Where one turn sends some rows of the set: a few examples, then the rows asked:
Tedu: [-0.41  2.97  0.33 -1.79 -0.81  0.85  0.96  1.24 -1.83  0.17 -0.84  0.37
  0.03 -0.15 -2.40 -0.95 -0.31 -0.27 -2.11 -1.69 -0.59  0.37 -0.34  1.93
 -1.01  2.44 -0.64]
Mafid: [-0.89  2.41  0.90 -1.33  0.92  0.27  0.34  3.35 -2.87 -0.99 -0.63  0.48
 -0.46 -0.61  1.96 -1.92 -0.54  0.41 -1.44 -2.46  2.60  0.04 -1.24  0.15
 -0.29  0.23 -1.28]
Kise: [-1.04 -0.11  0.82 -1.04 -0.83 -0.57  2.09  1.80 -1.16  0.28  0.87  0.46
  0.44 -2.08  2.21 -1.91 -0.76 -0.01 -1.44 -1.41 -0.60  0.72 -2.44  1.26
 -1.98  0.66  0.63]
voto: [ 1.10  0.99  0.78  0.54 -0.30 -0.64  1.36  1.49  0.08  1.04 -3.73 -0.37
  2.05  0.43  1.28 -2.25 -0.37 -0.79 -2.81 -0.95 -0.68  2.87 -1.03  0.48
 -0.48  2.59 -0.62]
sovir: [ 3.40  2.28 -0.90 -1.27 -0.71  1.22  0.44  0.62 -0.15  0.16 -2.22  0.86
  0.27 -0.31 -0.27 -1.26 -0.51  0.68 -3.88 -1.07  0.89  2.91 -0.76  1.68
 -1.04  0.52 -1.35]
duno: [ 0.76 -0.30  0.07 -2.65  1.19 -0.19  1.20  1.80 -0.14 -0.87  0.67  0.80
  0.48 -0.71  0.16 -1.57  0.44 -2.37 -1.91 -0.13  2.36  0.43 -1.33  1.65
 -1.10  2.61 -0.27]
pekit: [-1.15 -0.28  1.13 -0.66 -1.12 -0.95  1.80  2.63 -0.95  0.53  0.13  1.28
 -0.05 -0.54  1.58 -1.60 -0.68 -1.08 -2.16 -0.83  0.01  2.83 -1.49  1.90
 -2.82  0.27 -0.57]
doga: [ 1.16  1.59 -0.70 -1.93  1.06  1.26  0.36  1.93 -0.64  1.19 -0.50  1.04
  0.88 -2.31  1.30 -1.82 -0.19 -0.67 -2.00 -3.08  2.07  0.16 -3.69  0.05
 -0.91  0.00 -1.33]
rivi: [ 3.07  3.14 -1.36 -1.45  0.41  1.65  0.73  1.11 -0.57  0.31 -1.55  0.77
  0.68 -1.72  0.40 -1.97 -0.45  1.45 -1.96 -1.69  0.86 -0.62 -1.94  1.48
 -0.97 -0.10 -0.34]
lunu: [ 0.70  1.53 -2.42 -1.53 -0.73 -0.41 -1.15  1.34 -1.44  2.50 -1.75 -0.17
  0.68 -1.72 -0.28 -0.33 -1.01 -1.50 -1.63 -1.16 -0.51  2.73 -0.49  1.06
 -0.36  1.52 -0.93]
pap: [-0.18  1.08  0.36 -1.84 -0.08 -1.16 -0.16  2.44 -0.87 -0.56 -0.23 -0.89
 -0.91  1.08  1.66 -1.95  0.09  0.23 -3.27 -2.05  2.29  2.54 -1.60 -1.15
 -0.31  1.67 -1.10]
kiv: [ 1.00  1.13 -0.05 -1.35 -1.70 -0.81 -0.47  1.05 -3.94  0.91 -2.90 -0.26
  0.47 -0.59  1.38 -1.87  1.34  0.76 -0.70 -2.30  2.15  0.98 -1.19  1.77
 -0.58  2.73 -1.21]
dor: [ 0.88  0.96  0.08 -0.29 -0.26 -0.57 -0.73  2.77 -2.53  0.52 -2.22  0.18
  1.72 -3.43  2.00 -0.80 -0.25 -0.93 -2.46 -2.77  0.21  0.45 -0.18  2.14
 -1.54  1.86  2.04]
gek: [ 0.05  1.73  0.26 -0.56 -0.07 -0.16  1.83  1.61 -1.45 -0.90 -2.33  0.76
 -0.24 -0.36  1.33 -1.01 -0.61  0.61 -3.48 -0.51 -1.23 -0.34  0.53  1.35
 -0.10 -0.96 -1.55]
nabis: [ 2.37  1.21 -0.67 -0.43 -0.30 -1.63 -1.37  2.99 -0.44  0.55 -2.04 -0.61
  0.61 -2.18  1.44 -0.49 -0.26 -0.27 -2.75 -2.30 -0.29  0.75  0.06  1.57
 -2.23  2.75  2.06]
Veso: [ 1.31 -0.03 -1.78 -2.08  0.31 -1.22 -1.49  2.22 -1.06 -0.15 -3.58  0.43
 -0.30 -1.30  1.53 -0.17  0.01 -0.14  0.23 -1.32  1.21  1.36 -0.94  1.39
 -1.18  2.85 -1.18]
ditat: [ 3.42  1.89 -0.56 -0.88  0.12 -0.83  0.24  1.85 -2.56  1.75 -0.04 -0.07
  0.81 -1.83  1.12 -2.02 -0.45 -0.97 -0.74 -0.42  3.45  0.21 -0.97  1.86
 -0.74  1.55 -0.81]
Safo: [ 0.11  1.40  1.18  0.15  0.49 -0.75  0.83  2.83  0.26  1.14 -2.04 -0.37
  1.76 -0.54  2.62 -2.07  0.04 -1.53 -2.03 -2.08 -0.29  1.76 -2.18 -0.56
 -0.02  2.83 -2.05]
Zota: [ 0.56 -0.90  0.36 -1.05  0.66 -1.22  1.80  1.08 -0.13 -1.14 -2.27  0.40
 -0.09 -0.51  1.71 -0.54 -1.19 -0.67 -4.32 -0.17  0.12  1.31 -0.20  0.57
 -0.32 -0.06 -1.03]
Livun: [-0.55  0.99 -0.76 -2.61  0.30  0.77  0.25  1.99  0.05 -1.03 -0.47  1.14
  0.03 -0.67 -0.76 -0.26 -0.03 -2.00 -2.21 -0.33 -0.44  1.61  0.07  1.86
 -0.67  2.36 -1.30]
falo: [ 0.35  1.10 -0.62 -1.74 -0.88 -0.35 -1.13  1.33 -3.06  0.20 -3.74  0.19
  0.15 -1.99  1.10  0.04 -0.21  0.61 -0.35 -2.41  0.67  1.43 -0.76  1.60
 -0.17  3.05 -1.60]
Deduv: [ 2.11  0.94 -2.21 -1.92  0.30 -1.00 -1.20  2.29 -0.52  1.55  0.38 -0.14
  0.59 -2.12  1.94 -1.07  0.00 -2.06 -1.06 -0.28  1.35  1.52 -1.00  0.82
  0.02  1.94 -1.50]
teb: [ 0.77  1.47  0.78 -0.07 -0.85 -0.79 -0.86  3.88 -3.00  1.03 -1.28  0.55
  1.31 -2.06  2.50 -1.55  1.19 -1.77 -2.97 -2.75  1.35  1.17  0.02  2.38
 -1.90  1.43  0.32]
nipob: [ 1.42  0.83 -0.29 -1.69  0.16  0.73  0.14  1.50 -0.26  1.09 -1.24  1.06
  0.47 -1.02  0.61 -1.11 -0.38 -1.42 -3.98 -2.49  2.10  3.59 -2.48  0.34
 -0.97  0.60 -2.44]
zonid: [ 1.06  2.38  1.10  0.50  1.33  0.08  1.47  3.36 -0.42  0.28 -2.31  0.39
  1.95 -1.22  2.97 -2.45 -0.32 -0.59 -0.43 -1.24  0.22 -0.66 -1.65  0.74
 -0.27  1.93 -1.49]
Tizoz: [ 0.87  1.19  1.33 -0.14 -1.41 -1.13  1.76  2.45 -0.18 -0.40 -0.09  0.87
 -0.99 -0.19  0.84 -0.97 -1.51  0.67 -1.95 -0.22 -0.62  2.36 -0.25  2.38
 -3.05  1.09 -0.65]
zap: [-0.08  1.68 -0.75 -1.38  1.19  0.82  0.74  1.87 -2.33 -1.74 -3.03  0.72
  0.14 -0.77  0.81 -1.48 -1.53  1.39 -1.47 -0.97  1.15  0.20 -0.09  1.40
 -0.63 -0.35  1.13]
vize: [ 2.01 -0.02 -1.19 -1.85 -0.54 -1.72 -0.76  1.94 -1.91  0.60 -2.79  0.05
  0.07  0.01  1.90 -2.09  1.62  0.11 -0.15 -1.10  2.85  0.91 -1.43  1.60
 -1.45  2.67 -0.90]
Zenis: [ 2.02  1.96  0.75  0.92  0.58  0.09  2.04  1.98 -0.60  0.23 -3.99  0.36
  2.21 -0.20  1.56 -2.60 -0.67  0.16 -1.32 -0.21 -0.23  0.56 -0.47  1.80
 -0.79  1.65  0.02]
mubid: [ 0.82  1.57  1.14 -1.77  0.02 -0.05  1.93  0.98 -1.92  0.43  0.27 -0.07
  0.43 -0.21 -1.44 -2.31  0.09 -0.65 -1.84 -1.37  2.24 -0.86 -1.70  1.52
 -1.57  2.68  0.50]
neson: [ 2.30  1.75  0.13 -0.18 -0.88 -1.93 -1.48  4.11 -0.93  0.97 -1.09 -0.23
  0.21 -0.68  1.97 -1.28  1.14 -1.05 -3.17 -2.21  0.88  1.54  0.33  1.82
 -2.52  2.42  0.39]
Barop: [-0.01  2.22  1.09 -0.62  0.13 -1.30  2.04  2.11 -1.43  0.53 -1.10 -0.10
 -0.69  0.13  1.08 -1.97 -0.25  0.79 -2.91 -2.13  0.06 -1.83 -1.37  0.01
 -0.94 -0.52 -1.47]
der: [ 0.69  0.30 -1.29 -1.88  0.18 -0.67  0.15  1.07 -0.39 -1.26 -2.62 -0.57
 -0.38  0.90  0.50 -1.60 -0.93  1.13 -3.28 -0.63  0.83  2.71 -0.34  0.14
 -0.60  1.10  1.31]
zalu: [ 0.44 -0.46  1.25 -1.00  0.98 -2.25  2.06  1.68 -0.19  0.33 -1.01 -0.39
 -0.53 -0.06  1.50 -1.45 -0.79 -0.42 -3.81 -1.66  1.39 -0.28 -2.19 -0.79
 -1.11  0.47 -0.92]
boze: [ 0.82  1.44  1.05 -0.62 -1.19 -0.71  1.93  1.65 -0.44 -0.47  0.67  0.06
 -0.48 -1.75  1.46 -1.27 -1.58  1.71 -1.20 -0.75 -1.17  0.15 -1.25  1.82
 -2.19  1.52  0.70]
kadiz: [ 1.96  2.51 -0.64 -0.47 -0.89 -0.27  0.25  0.88 -3.56  2.77 -2.17 -0.01
  0.96 -1.42 -1.12 -1.35 -1.43 -0.50 -1.41 -1.25  1.54  1.40 -0.40  2.16
 -1.00  1.16 -0.24]

voto turns into Safo
gek turns into Zota
doga turns into rivi
Now find these:
ditat turns into kadiz
Livun turns into duno
falo turns into Veso
Kise turns into boze
neson turns into teb
zap turns into der

Where one turn sends some rows of the set: a few examples, then the rows asked:
Kanul: [-1.78 -1.03 -0.08  0.11 -1.92 -1.28 -1.62 -3.56  0.35 -0.94 -1.37 -1.26
  2.28 -0.78  0.92  1.38 -0.08  2.83 -0.58]
kez: [-1.43 -1.07  0.27 -0.51 -1.72 -1.49 -1.43 -3.79  0.44 -0.89 -1.12 -1.48
  2.56 -0.41  0.63  1.17 -0.19  2.98 -0.48]
sedod: [-0.66 -1.27 -1.04 -0.19 -0.92 -2.45  0.91 -1.58  1.95 -2.91 -2.06  0.12
  1.51  0.08 -0.73 -0.34  0.92  0.57  1.45]
subo: [-1.30 -1.35  0.51 -0.61 -1.46 -1.88 -1.13 -3.96  0.48 -1.10 -1.22 -1.26
  2.48 -0.25  0.70  1.21 -0.13  2.40 -0.31]
Pup: [-1.79  0.33  0.41  0.40  2.55 -2.45 -2.61 -2.38  0.87 -0.39 -2.25 -0.28
  1.88  0.81  0.45  0.50  0.34  1.49 -1.01]
Vopob: [-1.73 -0.28 -2.69  0.92 -2.06 -0.59 -0.65 -0.70  2.05 -2.04 -2.10 -0.27
  1.58 -1.17 -0.60 -0.40  1.01  2.50  0.99]
zofuf: [-2.03  0.24 -0.56 -0.77  1.04 -0.54 -0.26 -2.51  1.13  0.01 -0.44 -0.35
  0.80 -2.47 -0.60  0.41  0.50  1.10 -2.00]
fod: [-1.93  0.17 -0.48 -0.81  1.13 -0.69 -0.05 -2.56  1.07 -0.11 -0.49 -0.19
  0.70 -2.38 -0.66  0.42  0.55  0.85 -1.92]
vin: [-1.83  0.10 -0.29 -1.06  1.28 -0.85 -0.02 -2.70  1.19 -0.11 -0.31 -0.31
  0.93 -2.32 -0.69  0.28  0.46  0.90 -1.82]
tuko: [-1.61  0.34  0.55 -0.14  2.59 -2.47 -2.63 -2.50  1.08 -0.20 -1.78 -0.72
  2.26  1.01  0.00 -0.01  0.27  2.16 -0.85]
nad: [ 0.08 -0.23 -1.88  0.34  0.72  0.57  0.91 -0.53  1.48 -0.59 -2.11  2.42
  2.67  1.83 -0.30 -0.50  0.30  3.35 -1.00]
Kef: [ 0.34 -1.47 -0.35 -1.55  2.08  0.20 -2.12 -2.11  0.14  0.22 -0.58 -0.17
  0.97 -0.19  0.11  1.58  0.41  2.33  0.31]
deve: [-1.90  0.67  0.15  0.09  2.29 -1.87 -3.14 -2.31  1.20  0.20 -1.66 -1.00
  2.40  0.64 -0.06 -0.07  0.12  2.89 -0.93]
lipi: [-1.75  0.19 -0.37 -1.13  1.23 -0.66 -0.13 -2.70  1.25  0.04 -0.22 -0.46
  1.02 -2.34 -0.92  0.20  0.50  1.20 -1.81]
Nep: [-1.40 -1.41  0.48 -0.19 -1.52 -1.96 -1.01 -3.79  0.26 -1.22 -1.53 -0.98
  2.21 -0.35  1.10  1.61 -0.13  2.01 -0.49]
pofo: [-1.20 -0.46 -2.04 -0.34 -1.88 -1.00 -0.50 -1.14  2.51 -1.71 -1.09 -1.05
  2.34 -0.68 -1.51 -1.22  0.72  3.32  1.46]
Muze: [-2.27  0.79 -0.23  0.73  2.00 -1.61 -3.28 -2.00  0.96  0.11 -2.06 -0.68
  2.16  0.33  0.25  0.29  0.38  2.72 -1.17]
numos: [ 0.24 -0.34 -1.68  0.00  0.82  0.33  0.96 -0.63  1.51 -0.54 -2.01  2.35
  2.79  1.99 -0.40 -0.60  0.24  3.29 -0.94]
kep: [-1.08 -0.14 -2.06 -0.05  0.73  0.10  0.31 -1.02  1.29 -1.20 -1.63  2.75
  2.91  2.42 -0.31 -0.68  0.85  3.53 -0.53]
lekal: [-1.47 -0.80 -2.04  1.02 -1.60 -1.50  0.19 -0.97  1.71 -2.78 -2.61  0.47
  1.09 -0.76 -0.17  0.13  1.15  0.81  1.12]
zegat: [-0.44 -1.00 -1.18 -1.03 -1.07 -2.14  0.51 -1.72  2.47 -2.17 -1.06 -0.79
  2.25  0.15 -1.71 -1.18  0.64  2.06  1.71]
Des: [ 0.24 -0.48 -1.60  0.14  0.95  0.31  1.11 -0.67  1.44 -0.63 -2.08  2.38
  2.75  1.98 -0.35 -0.45  0.28  3.10 -1.00]
zusib: [-0.02 -1.40 -0.72 -0.77  1.93  0.38 -2.22 -1.83 -0.06  0.03 -1.16  0.33
  0.48 -0.48  0.71  2.05  0.57  1.97  0.21]
vod: [-1.76 -1.17  0.08  0.22 -1.78 -1.48 -1.40 -3.53  0.24 -1.17 -1.67 -0.95
  2.07 -0.59  1.28  1.65 -0.01  2.31 -0.70]
Bet: [-0.92 -0.18 -1.96 -0.11  0.81  0.04  0.39 -1.04  1.33 -1.12 -1.59  2.76
  3.01  2.54 -0.37 -0.79  0.65  3.50 -0.45]
muza: [-0.90 -0.20 -1.88 -0.19  0.87 -0.07  0.51 -1.06  1.34 -1.28 -1.66  2.78
  2.93  2.63 -0.28 -0.71  0.73  3.39 -0.53]
mipub: [-1.96 -0.92 -2.40  1.13 -1.89 -0.72 -0.51 -0.69  2.32 -2.38 -2.18 -0.65
  1.87 -0.61 -0.92 -0.61  1.02  2.31  1.16]
fefel: [ 0.08 -0.37 -1.76  0.30  0.78  0.35  0.99 -0.62  1.46 -0.64 -2.14  2.44
  2.65  1.80 -0.25 -0.41  0.30  3.08 -1.07]
Pekip: [-1.02 -1.53 -1.18 -0.29 -1.11 -1.89  0.31 -1.40  2.65 -2.50 -1.45 -0.96
  2.36  0.43 -1.51 -1.27  0.71  1.97  1.55]
les: [-1.09 -0.13 -2.13  0.09  0.76  0.04  0.39 -1.02  1.22 -1.28 -1.74  2.86
  2.76  2.43 -0.24 -0.63  0.71  3.37 -0.59]
nafav: [-2.19  0.64 -0.14  1.09  2.24 -1.90 -2.95 -2.07  0.78 -0.26 -2.35 -0.26
  1.88  0.41  0.64  0.75  0.49  1.84 -1.24]
suves: [ 0.26 -1.55 -0.32 -1.22  2.09  0.07 -1.96 -2.04 -0.04 -0.03 -0.85  0.15
  0.65 -0.18  0.40  1.81  0.48  1.82  0.31]
Koge: [-1.19 -1.67 -1.25  0.30 -1.00 -2.19  0.62 -1.32  2.28 -2.92 -2.10 -0.28
  1.78  0.37 -0.98 -0.62  0.93  0.90  1.40]
bemo: [-1.76 -1.36 -1.96  1.21 -1.53 -1.46  0.06 -0.81  2.08 -2.86 -2.53 -0.13
  1.50 -0.14 -0.58 -0.25  1.13  1.07  1.13]
Bideb: [-1.55 -1.03 -1.87  0.22 -1.67 -1.11 -0.31 -0.96  2.73 -1.98 -1.47 -1.30
  2.40 -0.21 -1.54 -1.31  0.81  2.88  1.39]
koli: [ 0.13 -0.25 -1.72  0.08  0.78  0.55  0.89 -0.63  1.53 -0.42 -1.99  2.24
  2.82  1.85 -0.37 -0.65  0.21  3.38 -1.08]
Nev: [-0.07 -1.20 -0.85 -0.82  1.63  0.73 -2.45 -1.73  0.01  0.27 -0.95  0.07
  0.74 -0.67  0.53  1.92  0.56  2.48  0.09]
Goluf: [-0.92 -0.19 -1.94 -0.01  0.86 -0.04  0.54 -1.04  1.13 -1.25 -1.73  2.90
  2.85  2.50 -0.21 -0.61  0.75  3.26 -0.46]
toba: [ 0.09 -1.26 -0.68 -1.25  1.80  0.56 -2.38 -1.92  0.18  0.37 -0.54 -0.33
  0.94 -0.43  0.15  1.49  0.37  2.76  0.20]
lugiv: [-1.97  0.21 -0.52 -0.92  1.05 -0.56 -0.18 -2.48  1.28  0.12 -0.34 -0.47
  0.90 -2.48 -0.81  0.25  0.51  1.34 -1.87]

Kef turns into toba
pofo turns into Vopob
lugiv turns into zofuf
Now find these:
Koge turns into Pekip
kez turns into Kanul
tuko turns into deve

